Each row in the table below has a label, given by one hidden rule.
[  9  14  14  41   7 -21 -46 -25 -33  54  38   3 -25 -44  -2   0   1   2  14   8  -2   6   0  16 -18  29  11  48 -68 -11  -2 -13] 1
[ -7 -22  -1  -8  18  16 -12   8   2  -5   6  -8  28  29  24   4  17 -13  -4 -20 -10 -13 -11 -18  11 -23 -25 -15  17  -2  16  -8] 0
[-56 -51 -38  -1  37   8 -13 -16 -78 -29  15  17   3   8   5  66 -47  10  -4  12  10  17  21  49 -26 -58 -29 -16 -41 -50  21   3] 1
[ -5 -21   1 -10  22  10 -12   0   7   3   2 -14  22  26  17  -1  18 -11  -6 -19  -4 -11  -6 -17  15 -19 -19 -22  21   2   0 -13] 0
[  7  17  21 -18 -23  -6  51  14  10  -5 -29 -18  -4 -24 -28 -33  17  -6   9   3  15  30  22  -5  -6  20   5  21  25  20  -5  24] 2
[-38 -31 -30  64 -30 -59  28  20  -4   6   5  57  30  37  29  40 -22  -8 -11  10 -25 -36 -14 -22 -34 -18 -14 -12 -27 -17 -35   2] 1
[ -4 -17  -2  -8  23   7 -17  -6   6   8   0 -18  28  25  10   1  12 -10 -11 -25 -10 -12  -8  -7  21  -9 -24 -26  23   5   1 -21] 0
[-21 -24 -24  33 -10 -26   3   3   5  12  -6  28  35  22  23  24  -3 -10  -7  -5 -14 -28  -8 -17  -5 -12 -22 -20  -5  -6 -27  -1] 1
[-53 -44 -35  -4  40  11  -6 -21 -53 -30  16   5   9   3   3  50 -37  14  -8   9  20  19  16  38 -22 -52 -23 -19 -37 -37   3  -6] 1
[-42 -36 -29  65 -38 -61  30  24 -11   7   9  60  37  41  35  42 -27  -7 -12  13 -28 -37 -21 -20 -36 -24 -17  -8 -26 -15 -37   3] 0
[-10  -1 -10 -24  30   4  23   0   0 -18 -29   0  12  17  22  11  14  -4  -7 -17  -2  14  -2 -12  -8  -7 -16 -24  18  15  15  17] 2
[-36 -27 -28  52 -24 -49  24  20  -5   9   4  43  38  33  27  36 -24  -4 -15   8 -18 -33 -11 -21 -28 -15 -17 -13 -23  -9 -41  -2] 0
[-34 -30 -33  53 -29 -49  24  20  -8  11   8  48  32  35  35  35 -22 -10 -14   7 -24 -32 -17 -17 -29 -23 -24 -14 -18  -3 -35   5] 0
[ 33  25  10 -30  -2  -1   6  -3  16   3  -5 -17 -10 -18 -31 -32  18  16 -10   3  13  16  12  -2  -4  26  29  12   7  -6 -12   5] 0
[-15 -15 -19 -18  26   7  -9 -25   0  -5  -7 -26   6 -13 -15  -5 -21  15   7   4  32  21  15  27  21   4 -16 -25  -8   7 -20 -41] 2
[  1  -6  12 -18  -4  33  28  12  11 -23 -26 -15  -1  -3 -21  -6  15 -17   4  -1  10  25  20 -13  22 -14  -6   5  27  19  26   3] 2
[-30 -26 -16  33 -12 -26  19  26  -9  13  -5  28  39  26  32  25  -9  -5 -12   3  -7 -27 -13 -21 -22 -19 -23 -11 -13   1 -23  -2] 0
[-25 -18 -27 -15  12  16 -11 -18 -14 -13  -3 -21  -1 -17 -16   6 -35  27   1  10  40  30  23  45  20 -11 -18 -26 -20   9 -31 -39] 1
[ 32  26  30  -7 -12   4  -3  14  20  14  10   1 -15  16  11   8   2 -16   3   7 -44 -28 -36 -16  19  10  15   6  30  19  29   0] 1
[ 28  25  13 -29 -13 -10   6  -5  17  -1  -4 -11 -11 -21 -29 -32  19  12  -9   2  12  11  15   0  -8  23  29  17   5  -7 -10  21] 0
[ 38  49  47  41 -46  36  11 -15 -18  -2  27  54 -59   7   4  -3   7 -15  14  19 -44 -37 -32   4  -6  27  52  38   9 -10  61  48] 2
[  1  -4  19  -8 -15   9 -23  56  17  16   3  -7  33  25  48  23 -11  -6 -11  -7 -44 -30 -28 -45  11 -23 -31 -10  20  29  30  13] 1
[ 23  25  17  -9   1 -13 -13  49  49  22   1 -18  10  25  50  22 -14  -9 -10  -1 -52 -30 -41 -31  30  -1 -17 -27  48  49  24  -5] 1
[-40 -34 -29  -9  50  12 -15 -34 -48 -19  13  -4   5   3  -7  38 -39  19  -5   8  27  26  12  41  -8 -34 -18 -29 -25 -23  -5 -15] 1
[  5   1   6 -15 -12  29  24  14   4 -20 -34 -13  -9  -7 -14  -7  10 -17   7  -3   4  27  16  -6  30 -15 -12   3  35  22  40  18] 2
[ 30  26  12 -28 -16  -8   3   5  10  -1  -3  -8 -15 -21 -37 -41  16  17 -11   3  20  14  10   8  -8  25  36  19   1 -15 -16  12] 0
[-11 -20   4 -11  22  16 -16   5   3  -1  12 -11  25  26   8   2  20 -13  -5 -15  -3 -12  -8 -14   9 -21 -17 -23  15   1   0 -11] 0
[  9  19  31   5  -6 -23 -33  -8 -25  33  27  11 -23 -47 -18 -23  19  -3  14   6  15  -1  13  16 -26  33  31  46 -49 -28 -10   9] 1
[ 29  33  41  12 -33  43  13 -23   1  -8  18  28 -41   3 -13  -9  22 -17  13   9 -24 -25 -23  -8  -6  21  48  32   3  -6  32  28] 0
[-43 -43 -23  -3  25  13  15 -22 -50 -24  21   3  14  15   9  39 -18   6 -12   2  19   9  -8  29 -22 -52 -23 -12 -21 -38  13  -3] 1
[ 15  16  19  28  11 -20 -54 -22 -31  58  29   4 -28 -48  -8 -11  10  -5  18   9   4  -3   4  14 -16  33  22  50 -56 -18   0  -3] 1
[ 17   2  -4 -19   1  24  16  -6  11 -14 -31 -25   3  -3 -19 -11  16  -7   6 -13  -1  28   7  -9  26  -3 -10  -2  37  22  30   0] 2
[-10 -14 -24  29   8 -21  -2   2  10  13  -6  16  32  19  14  20  -5  -7  -5  -8  -6 -20  -6 -12   1  -7 -19 -21   6   4 -27  -8] 1
[ 27  27  12 -25  -8  -8  10  -1  18   3   0 -11  -8 -19 -33 -27  17  11  -7  -3  11  14  10  -3  -6  30  26  11   0  -9 -12  12] 0
[ -5  37  16  16 -52 -31  71  41 -25  -6 -38   0 -20 -45 -46 -42  15 -10  21   9  19  43  41  16 -19  33  14  44   8  26   2  59] 1
[ 27  18  21 -21 -23 -21   7  13   3  -6  -1   5 -23 -30 -39 -43  19  13 -12   8  13   4  11   9 -16  36  37  31  -6 -21  -7  26] 2
[-40 -39 -31  -4  46  16 -10 -34 -35 -22  13   0   7   3   0  34 -28  10  -5   3  26  18   8  33  -6 -45 -18 -22 -24 -28   3  -9] 1
[-31 -24 -32  53 -23 -50  23  25 -14  17  -2  47  30  34  33  31 -27   3 -16   8 -18 -29 -17 -17 -30 -17 -19 -10 -23  -6 -35   5] 2
[-22 -17 -24  44  -3 -40   7   2  13  -9   9  43  23  22  18  26 -11  -3  -1   7 -12 -28  -4 -22  -7  -5  -5 -24  -1 -27 -36 -18] 1
[ -8 -23   1  -4  13  10  -9   9  -2  -1   9  -6  25  33  30   6  18 -12  -3 -20 -11 -13 -10 -14   7 -32 -25 -19  16   0  18  -4] 0
[ -3 -17 -10 -14  26  11 -19  -1  13   1   3 -13  29  23  12   2  16  -9  -8 -21   0 -10  -7 -16  17 -21 -21 -21  22  -1   1  -3] 1
[ 33  23  14 -21 -13 -14   5   3   9   1  -1  -5 -14 -26 -38 -35  14  14  -5  -4  13  21  15   9 -11  30  31  20   0 -16  -6  23] 2
[ 34  44  46  34 -44  32  10 -14  -7 -12  28  55 -54   8  -2   0   7 -25  15  24 -46 -46 -32  -4  -2  26  50  43  10 -12  57  51] 1
[-51 -51 -25  -8  29   7  15 -22 -47 -33  18   8  20  14   8  50 -28   3 -11   5  17   4   7  22 -23 -58 -26  -6 -26 -42   9   2] 1
[-26 -23 -33 -21   6   9 -14 -32  -8 -18  -6 -18   9 -19 -13   9 -40  20   7   5  30  24  33  41  30 -10 -24 -28 -10   2 -25 -30] 1
[ 29  20   8 -29   2   2   4 -12  21   8  -6 -18  -8 -15 -28 -28  17  10  -8   1  14  18  17  -5  -1  19  24   3  15  -2 -14   7] 0
[  8  17  19  28   9 -21 -48 -18 -30  58  27   7 -29 -48  -3 -13   8  -1  20  12  10   1   9  13 -20  30  19  44 -58 -16  -9  -1] 1
[-12  31  30  15 -50 -30  68  43 -27  -8 -31   2 -23 -38 -46 -46  15 -10  21  16  22  35  32  13 -27  34  24  45   1  23 -13  51] 1
[ 28  27   7 -35 -14  -7   3  -6  17  -2 -10 -15 -10 -18 -28 -37  19  13  -9   0  10   9   9  -1  -2  22  28  12   8  -6 -14   9] 0
[ 16  10   1 -22   0  34  12  -1  17  -6 -31 -33   1   1 -19 -19  18   1  -5  -8   9  21   5  -7  22   2  -3  -4  24  24  16 -17] 0
[ 15  10   6   5  10  -7 -32 -28  -2  44  11  -8 -10 -32 -12 -16  10  -5  10  -1   9  -9  13   1  -3  24   9  25 -24  -5 -12  -4] 0
[-14  31  33  10 -48 -23  71  45 -16 -15 -30   0 -18 -35 -45 -41  12 -14  18  16  22  29  37   1 -16  31  19  51   1  21  -7  49] 1
[ 32  37  59  35 -47  33  14 -12 -20  -9  25  53 -65  -4 -11 -14  12 -12  18  15 -25 -22 -24   6 -17  29  60  49   0 -21  48  52] 2
[ 40  33  31  -1  -8   1  -9  19  14  23  10   5 -25  19  10   6  -2 -13   2  17 -41 -33 -41 -12  23  12  22   7  33  20  36   4] 1
[-15  24  30   2 -38  -8  66  30 -26 -10 -14 -21 -12 -27 -46 -33   5  -6   9   7  22  37  25  12 -14  16  12  32  10  18   2  33] 1
[  2   3 -16  24  17   2 -23 -26  24   1   5  10   8  -3  -2   8   4  -8   8   5   3 -17  12 -24  24  -3  -7  -1 -10  13 -18 -39] 1
[ -6 -23  -4 -15  17  13 -17   3   7   1   2  -9  28  25  21   0  16 -13  -4 -19  -6 -10  -6 -16  16 -20 -27 -20  23  -3   5  -7] 0
[-48 -40 -41   0  47  10 -14 -26 -62 -21  17   5   6   3   6  52 -43  19  -7   4  17  27  14  48 -20 -50 -26 -25 -34 -37   7  -6] 1
[  6   2 -19  21  17   7 -29 -32  23   2   2   6   8  -6   1   1   6  -5   1  -2  -5 -21   9 -16  25   2  -8   0  -6  13 -13 -38] 1
[-34 -19 -27  56 -18 -51  19  11  -3  -6  16  50  24  28  21  27 -23   4 -12  13 -16 -32 -11 -16 -24 -10   1 -20 -16 -30 -41 -15] 0
[-13 -13 -26 -22  29   7 -10 -26  -4  -3   1 -26   3 -13 -15  -8 -26  15   1   0  33  22   9  30  24   1 -16 -30  -2   8 -24 -38] 2
[  8  -2 -28 -25  -9 -18   3  14  39  -1 -26 -46 -19 -32 -26 -28 -32  33  14   4  43  49  26  36  -5  20   6  -3   0 -17 -28  -7] 1
[-20 -17 -12 -21  29  10  -7 -26   7 -10  -4 -24   8 -12 -12 -12 -15  20  -2   0  37  18  14  23  19  -4 -10 -23  -5   3 -25 -40] 2
[ 11   1 -25 -22  -4 -16   1  10  32   1 -33 -44 -14 -30 -26 -29 -22  31  17   1  36  46  25  35  -4  24   1  -7   1 -13 -22 -15] 0
[-15 -11 -25 -16  26   8 -11 -29   3  -5  -4 -34  10 -12 -12  -7 -25  22   0  -4  35  28  14  32  22  -3 -14 -28  -7   6 -22 -38] 2
[-46 -40 -36  -7  50  16 -12 -28 -49 -24  15   3   9  -2  -3  41 -40  15  -3  13  24  21  23  42 -10 -45 -20 -25 -27 -32   1 -12] 1
[ 31  26  10 -22 -16 -15   5   5   4   5   1  -3 -17 -25 -30 -38  11  17  -7  -2  14  23  11  12  -9  31  27  17   1 -17 -11  20] 2
[-14 -12 -19 -18  32   2  -7 -27   6  -9 -10 -30   8 -11 -10  -9 -16  19   4   3  35  23  13  20  20  -2  -9 -24   1   7 -19 -39] 2
[-21 -26   0  -8   1  11  -8  20 -14 -12  19  -7  33  36  28   9  11  -4 -14 -19  -2 -10 -18 -11  -5 -34 -22 -12   1  -7  10  -5] 2
[ 32  38  59  32 -51  31  16 -10 -24  -9  21  57 -63  -8 -12 -22  13  -8  20  11 -27 -29 -20   6 -19  32  62  47  -2 -23  44  57] 2
[ 24  22  20 -27 -11  -1   7  -1  20  -1  -2 -11 -15 -18 -36 -32  24  11  -8   3  17   9  14  -5  -9  23  34  16  -4 -12 -14  13] 1
[-14 -32   0  -5  -2   8  -6  27 -23   2  14  -3  25  40  32   4   8  -5 -11 -23 -12 -18 -21 -10  -7 -39 -30  -7   1  -9  25   0] 2
[-11  -6 -19 -15  33   6  -7 -23   7  -8  -8 -34   8 -10 -15 -10 -18  20   1  -4  38  26   9  24  21   0  -8 -22  -3   9 -17 -41] 2
[ 37  34  34  16 -32  22  11 -14 -14  -3  16  31 -46  -9 -10 -18  22  -5   9   4 -21  -9 -20  11 -20  28  46  34   4  -7  31  36] 2
[ -2  -6 -19  28   6   0 -23 -33  23   1  13  17   9  -6   5   8  -2  -8   7   5  -3 -18   9 -18  23  -7 -10   4 -16   9 -24 -36] 1
[ 31  26   4 -28  -7 -10   6 -11  24   0  -7 -13  -9 -21 -27 -25  20   8  -1   1   9  19  16   1  -7  23  24  10   9  -5  -7  19] 1
[-22 -18 -28 -22  18  11  -8 -20  -6 -16  -7 -25   4 -20 -19   0 -29  25   1   6  33  24  16  37  20  -5 -19 -21 -15   5 -25 -37] 2
[ 29  51  49  41 -47  40  10  -5 -25  -8  29  54 -67   6  -2  -6   5 -16  14  29 -38 -34 -32   6 -18  27  55  44   1  -9  59  50] 2
[  4  -4 -11 -31 -27 -20   6  26  37  -5 -22 -51 -20 -34 -40 -35 -35  41  16   2  49  56  32  37 -13  29  16  -2  -9 -31 -51  -4] 0
[ -5 -15  -3 -14  23  10 -18  -6   4   3   2 -17  25  23  14  -6  15  -2 -11 -23  -1  -4  -6 -11  17 -16 -14 -25  20   1  -6 -14] 0
[ 19  15  12 -11   5 -12 -16  43  48  14  -6 -17  11  21  43  23  -5  -8  -8   0 -46 -26 -35 -36  24  -2 -17 -23  41  51  12  -4] 1
[  5  -2  11 -23  -8  32  27  11  17 -25 -31 -17  -2   0 -18 -12  19 -13   2  -5  10  19  16 -17  24 -13  -6   7  28  21  23   2] 0
[ 22  27  24 -15   7 -21 -13  46  46  24   3 -17   2  26  36  23 -11 -16  -2  12 -42 -26 -38 -29  31   7  -9 -28  55  39  16  -4] 1
[ 14  20  23   5  -3 -14 -31 -14 -11  34  17  -4 -19 -42 -11 -17  19  -5  11   3  12  -4  13   1 -13  32  25  41 -45 -14 -11   6] 2
[ 40  35  31   8 -24  28   7 -25  -3   1  14  21 -38  -4 -14 -12  17  -3   6   0 -19  -6 -20  -1  -7  27  44  27   8  -5  26  33] 2
[  7   5  -5 -30 -26 -24   0  26  24   2 -23 -49 -21 -28 -40 -50 -28  44  11   3  57  45  34  34 -11  26  27   2 -11 -24 -55  -2] 0
[-22 -31  -1  -3  -2  11  -3  21 -19  -5  24  -5  33  40  29  12  10  -5 -17 -29  -9 -12 -19 -11  -6 -43 -29 -13  -4 -12  18   1] 2
[  1   4  24  -4 -24  11 -21  73  24  19  -4 -11  24  29  52  26 -10  -7 -17   5 -50 -39 -36 -50  16 -18 -29  -6  15  42  29   2] 1
[ -4 -16  -3 -11  18   5 -15  -4   8  -4   2 -13  28  28  27   2  13 -12  -4 -19 -11  -6  -8 -20  18 -22 -21 -21  29   2   8  -1] 0
[ -4  -4 -32 -32 -15 -11   3  15  22  -6 -24 -44 -13 -35 -29 -20 -44  35  18   9  49  46  37  38   0  23  -1 -15  -7 -12 -38 -18] 2
[ 30  37  32   9 -32  39   6 -23 -10  -4  25  28 -39   1 -10 -17  11  -2  12   6 -23 -18 -31   8  -7  20  44  30   6  -7  20  27] 2
[-27 -31 -20  38 -14 -30  10  14  -5  12  -6  32  41  25  22  27  -6  -7  -8  -2 -14 -36 -11 -16 -20 -16 -24 -13 -12  -4 -27  -3] 0
[-23 -18 -26 -20  18   9  -7 -18  -3 -13  -3 -23   2 -15 -16   6 -33  20   5   9  41  34  22  37  18 -10 -20 -27 -10   7 -25 -36] 1
[ 27  22  17 -24 -14  -8   6   2  11  -1   0  -6 -16 -21 -35 -33  19  15  -9   4  18  15  13   4 -12  24  35  16   0 -12 -15  15] 0
[  8  19  36 -14 -24  -6 -17  91  46  13   2 -11   7  33  50  27 -18 -17 -15  30 -59 -50 -55 -47  15  -9 -13 -10  30  56  19  -4] 1
[-14  -8 -36 -22 -30  -4   0  17   9 -11 -23 -41 -18 -37 -32  -4 -51  34  20  15  42  44  46  53   0  18  -7 -13 -22 -14 -27 -24] 2
[ -4   1 -12 -20  24  17  29  -5  11 -18 -36  -5   7  14  14   5  18  -7  -8 -18  -6  13   3 -14   0 -10 -13 -25  24  23  22  16] 0
[  1  -3 -17  27   8  -1 -24 -35  26   0  10  17   9  -5   6  11  -2  -7   6   0  -6 -15   9 -19  27  -4 -13   3 -12   9 -19 -34] 1
[-40 -37 -16  -5  41  16  -1 -26 -43 -18  11  -1   4  10   0  30 -23  12  -9   4  25  14   3  31 -11 -42 -16 -19 -24 -28   6 -14] 1
[-11 -27  -5  -8  10  10 -11   8  -8  -4  10  -5  34  32  32   6  13  -9  -4 -23  -8  -8 -13 -16   5 -28 -27 -14  12  -9  18   1] 2
[ 32  19   5 -27  -7   2   0 -17  24   6  -9 -22  -3 -15 -30 -27  20   7  -9  -7   5   8  17   0   3  20  20   7  12  -1 -11   6] 1
[ 13   0   7 -18  -6  32  20   2  15 -15 -34 -25   1  -1 -19 -12  19  -9   5 -13  -1  27  13 -12  24  -3  -9   3  28  22  33  -4] 0
[-35 -30 -23  46 -30 -48  21  24 -12  13   1  48  34  35  29  30 -22  -3 -12  10 -18 -37 -15 -20 -30 -17 -18 -11 -22  -8 -43   5] 0
[-21 -14 -30  59 -18 -43  10   4   9  -4   7  42  15  24  26  27 -17  -4  -7  16 -21 -29  -4 -17  -9  -8  -3 -16  -6 -30 -26 -17] 1
[-33 -27 -28  51 -23 -46  17  18  -9   4   6  51  33  33  26  32 -19  -5 -11  10 -20 -33 -15 -19 -24 -13 -15 -14 -18 -14 -39  -4] 0
Which label does each new row get?
[ 40  36  27   2 -12   0  -2  24  19  12  16   3 -23  18  20  13  -2 -15   5  15 -46 -24 -48 -18  22   9  20   7  30  24  33   5] ~ 1
[  5  36  22   9 -43 -27  53  41  -6 -18 -23   6 -27 -32 -42 -49  19  -7  21   8  21  32  23   9 -19  33  26  41   3  12  -8  50] ~ 1
[ -6 -19  -4  -3  16  13 -12   8  -1   3   8 -16  26  29  23   6  16  -7 -10 -22  -6  -6 -15 -11   8 -23 -21 -18  12   2  10 -13] ~ 0
[  2  -2 -19  27  10   1 -23 -32  22   6  11  10  11  -4   2   7  -3  -8  -1   1  -5 -23   8 -18  27  -2 -10   4 -11  14 -19 -38] ~ 1
[-26 -28 -20  40 -19 -30  12  20  -9  17  -9  27  39  26  28  26 -11  -1 -15  -7 -14 -28 -18 -17 -21 -15 -24  -8 -20  -6 -19  -1] ~ 0
[ 34  34  29   6 -30  32   7 -21   2   2  13  19 -33  -2 -15 -14  18  -3   2  -1 -14  -9 -22   4  -6  24  40  27   4  -7  23  25] ~ 0
[ 21  18  38 -12 -28 -25  17  26  -8 -12  -2   8 -31 -34 -35 -46  23  24  -6  14  21  20  15   9 -34  37  51  35 -17 -26 -12  29] ~ 1
[ -4  -6 -17 -21  37   4  29   3   1 -21 -34   6   9  18  26  19  16 -13  -8 -18  -8   4   0 -19 -10  -9 -23 -16  23  15  33  26] ~ 2
[ 11  18  22  27   5 -18 -54 -18 -29  53  31   3 -27 -49 -11  -9   9  -2  19   2   9   5   4  18 -20  34  19  48 -61 -19  -5   1] ~ 1
[ -5 -16  -5  -9  19   8 -17  -3   3   4   0 -17  26  23  16  -2  13  -5 -10 -26  -9  -4  -7  -6  18 -15 -23 -24  23   0   2 -15] ~ 0
[ -1 -15   1  -9  28  11 -14  -6   5   4   1 -14  22  23  21   1  20  -5  -3 -19  -5   2  -5 -17  17 -11 -18 -27  26   2   4 -11] ~ 0
[ 27  21  16 -23 -14 -15  10  13   4  -4  -5  -4 -20 -26 -35 -37  17  17  -9   9  18  18  11   5 -21  31  37  21  -4 -14 -16  14] ~ 2
[ 12  13  17  21  11 -20 -46 -17 -24  51  30   5 -25 -47  -2  -5   9  -5  20  10   6   1  11  10 -21  27  13  46 -50 -16  -3   0] ~ 1
[ 16   9  10  27  16 -21 -37 -37 -20  46  26   5 -20 -39   5  -5  10  -5  17   7  -3  -1   7   4  -7  29  10  34 -44  -4  -4 -10] ~ 1
[ -8 -23  -5  -6  18  16 -22  -3   7   1  10 -15  29  26  15   5  14 -10  -9 -25  -5  -5  -6 -13  15 -26 -20 -21  18  -4   8  -6] ~ 0
[  6   2  22  -9  -4  -6 -14  46  32  15  -6 -11  22  22  42  22  -4  -5  -5  -2 -41 -23 -27 -39  19  -7 -19 -21  33  36  10 -10] ~ 1
[-33 -26 -40 -15   6  18  -7 -16 -19 -20   0 -20   0 -24 -20  19 -46  23   6  11  40  43  34  56  16 -17 -24 -28 -25   1 -31 -41] ~ 1
[ 32  33  23 -21  -1  10   1  10  30  14   3 -12 -14  13   7   3  13  -6   2   3 -27 -17 -27 -22  20   4  16  -1  31  23  19  -4] ~ 1
[ 16   7   4  21  18 -13 -28 -31  -5  40  22  -4 -10 -32  -6  -8   8  -2   9  -3   3  -7   6   4  -4  21   7  28 -35  -3 -11 -17] ~ 2
[-21 -28   0  -5   4  10  -3  23 -11  -3  20 -11  30  38  27  11   8  -5 -18 -24  -9 -12 -15 -20  -4 -44 -27 -11  -1  -8  23   5] ~ 2
[-56 -41 -22  -6  39  17 -14 -19 -60 -27  18   7   6   6  -8  42 -40  17  -9  11  25  16  18  50 -15 -47 -17 -22 -38 -38   0 -16] ~ 1
[ 36  24   4 -33  -7  -5   4 -11  20   4  -7 -12 -11 -20 -26 -35  16   8  -6  -3   8  12  14   0   0  23  24  12  13  -4  -6  18] ~ 1
[ -1   2 -24 -22  23  12  35   1   1 -21 -48   9   3  12  21  10  15 -12  -6 -19  -6   3   2 -10 -10  -5 -17 -20  24  22  22  31] ~ 2
[ 37  37  40  24 -35  30   9 -13 -19   4  20  33 -50  -8 -14 -16  20  -5   8   2 -26 -13 -25  15 -15  34  47  35  -1 -10  40  35] ~ 2
[ -9 -22  -1 -10  18  12 -14  -1  -1  -3   9 -11  26  26  21   2  19  -4 -10 -21  -5  -3  -8 -13   7 -23 -19 -23  19   1   3  -6] ~ 2
[ -4   0 -20 -19  21  16  38  -1  10 -30 -50   4   5   8  18  11  21 -13  -1 -13  -4  11   7 -17 -11  -7  -7 -23  23  28  16  26] ~ 0
[ 16   1   3 -29 -20 -31   6  27  24   2 -21 -38 -18 -27 -36 -51 -22  32  13   1  41  38  33  27 -18  34  21   9  -5 -16 -43   3] ~ 0
[-13 -15 -17 -18  29   7  -3 -28   9 -10  -9 -29   4 -13  -7  -8 -16  15   4   2  31  25  15  18  22  -1 -12 -22  -4   9 -14 -36] ~ 2
[  6 -15 -11 -14  31   6 -19 -12  11   2  -5 -17  26  20  12  -3  16  -9  -5 -20  -7  -4  -6 -16  27  -8 -19 -24  32   4   5 -11] ~ 1
[  4   4  16  21  12 -15 -30 -25 -20  38  26   1 -13 -35  -8 -10   8  -1   9  11   8 -14   9   4 -12  24  14  35 -47  -5 -24 -23] ~ 2
[ 29  46  73  50 -60  45  10  -7 -34 -12  31  68 -81  -4 -14 -21  11  -9  16  27 -37 -42 -34   9 -20  38  72  61  -9 -26  64  66] ~ 2
[ 40  36  29  10 -31  28  11 -15   0  -9  16  36 -45  -8 -12 -16  20 -10  12   5 -15 -12 -18   0  -8  26  44  36   8 -10  34  46] ~ 0
[ -1   0  11 -16 -11  30  23   5   5 -17 -25 -20  -5   0 -16 -12  17 -12   3  -6   4  23  12  -9  22 -11  -8  -1  26  24  25   3] ~ 2
[ 13  16  29 -14  -9  -8 -15  62  48  17  -8 -19  10  27  39  18 -10 -12 -14  10 -47 -41 -41 -39  25  -4 -13 -14  36  50  16 -10] ~ 1
[-18 -13 -37 -16  18  11  -6 -18  -7  -9  -5 -27   1 -18 -10   7 -35  25   1   7  39  34  23  39  24 -11 -22 -28 -12  14 -22 -37] ~ 1
[-36 -34 -24  -3  29  13   9 -26 -44 -19   8  -4   9  12  12  29 -19  10  -9   3  19  10  -5  25 -10 -44 -20 -13 -19 -29  14  -8] ~ 1
[-11  -1 -21 -16  35  -1  31  19 -16 -23 -34   5  11  17  33  21  12  -3 -13 -27  -9   9  -3  -4 -30 -13 -27 -12  15  15  33  30] ~ 1
[ 17  12  10  13  11  -4 -35 -30 -11  42  22  -6 -11 -33  -8  -9  13  -5  15  -5   9   4   9  12 -11  24  12  23 -30  -6 -14  -6] ~ 2
[  6  -5 -21  28  15  -6 -24 -40  25   0  11  19   7  -5   7  11  -2 -12   7  -2 -11 -19  10 -20  24  -4 -12   3  -7  13 -14 -31] ~ 1
[-53 -44 -38 -10  36  12  -5 -19 -58 -32  11   8   5  -3 -11  53 -55  11   2  21  27  22  35  52 -16 -46 -20 -20 -37 -35   3 -14] ~ 1
[ 15   1   4 -18  -4  30  17   1  16 -12 -34 -24  -3   0 -17 -10  21  -9   6  -9   2  28   9 -11  26  -5 -10  -1  28  21  31  -4] ~ 0
[ 37  31  27   3 -26  25   7 -20  -2  -2  15  21 -35  -4 -15 -14  18  -8   6   0 -17  -7 -17   4  -8  26  38  27   9  -6  24  28] ~ 0
[-13 -13 -26 -25  30   4  -7 -26   7 -10  -4 -27   9 -12 -10  -9 -25  16   2   0  35  23  13  23  24  -3 -16 -25   1  11 -24 -36] ~ 2
[-12 -24   1  -7   7  15  -9  16 -10  -2   8  -8  22  31  29   4  20  -3 -12 -17  -7  -9 -13 -15   2 -29 -23 -18   6  -2  13  -6] ~ 2
[-13  -7 -23 -12  21  15  46   7  -7 -42 -48  12   5  10  26  24  14 -11  -9 -13  -6   6   4 -11 -26 -11 -11 -15  17  25  23  32] ~ 2
[-10 -10 -11 -18  15  22  36   0  15 -38 -52  11   8   9  13  16  16 -18  -3 -13   2   5  16 -19 -10  -9  -6 -21  20  26  13  31] ~ 0
[  5   4 -13  16  18  -2 -22 -36  29  -4   2   5  14  -4   0   0   9  -6   9  -4  -3 -18   8 -20  26   2  -6  -2   2  10 -13 -36] ~ 1
[ 46  35  18 -15   0   5  -6   9  21  27   3  -7 -20  14  13  -1   3  -7   2   0 -37 -22 -41 -14  27   8  15   0  40  24  31  -1] ~ 1
[-14 -26   0  -4  14  11  -7  13  -3  -3  10  -7  25  31  22   9  20 -12  -7 -18  -2 -13 -12 -14  -1 -30 -22 -14   4  -4  10  -7] ~ 0
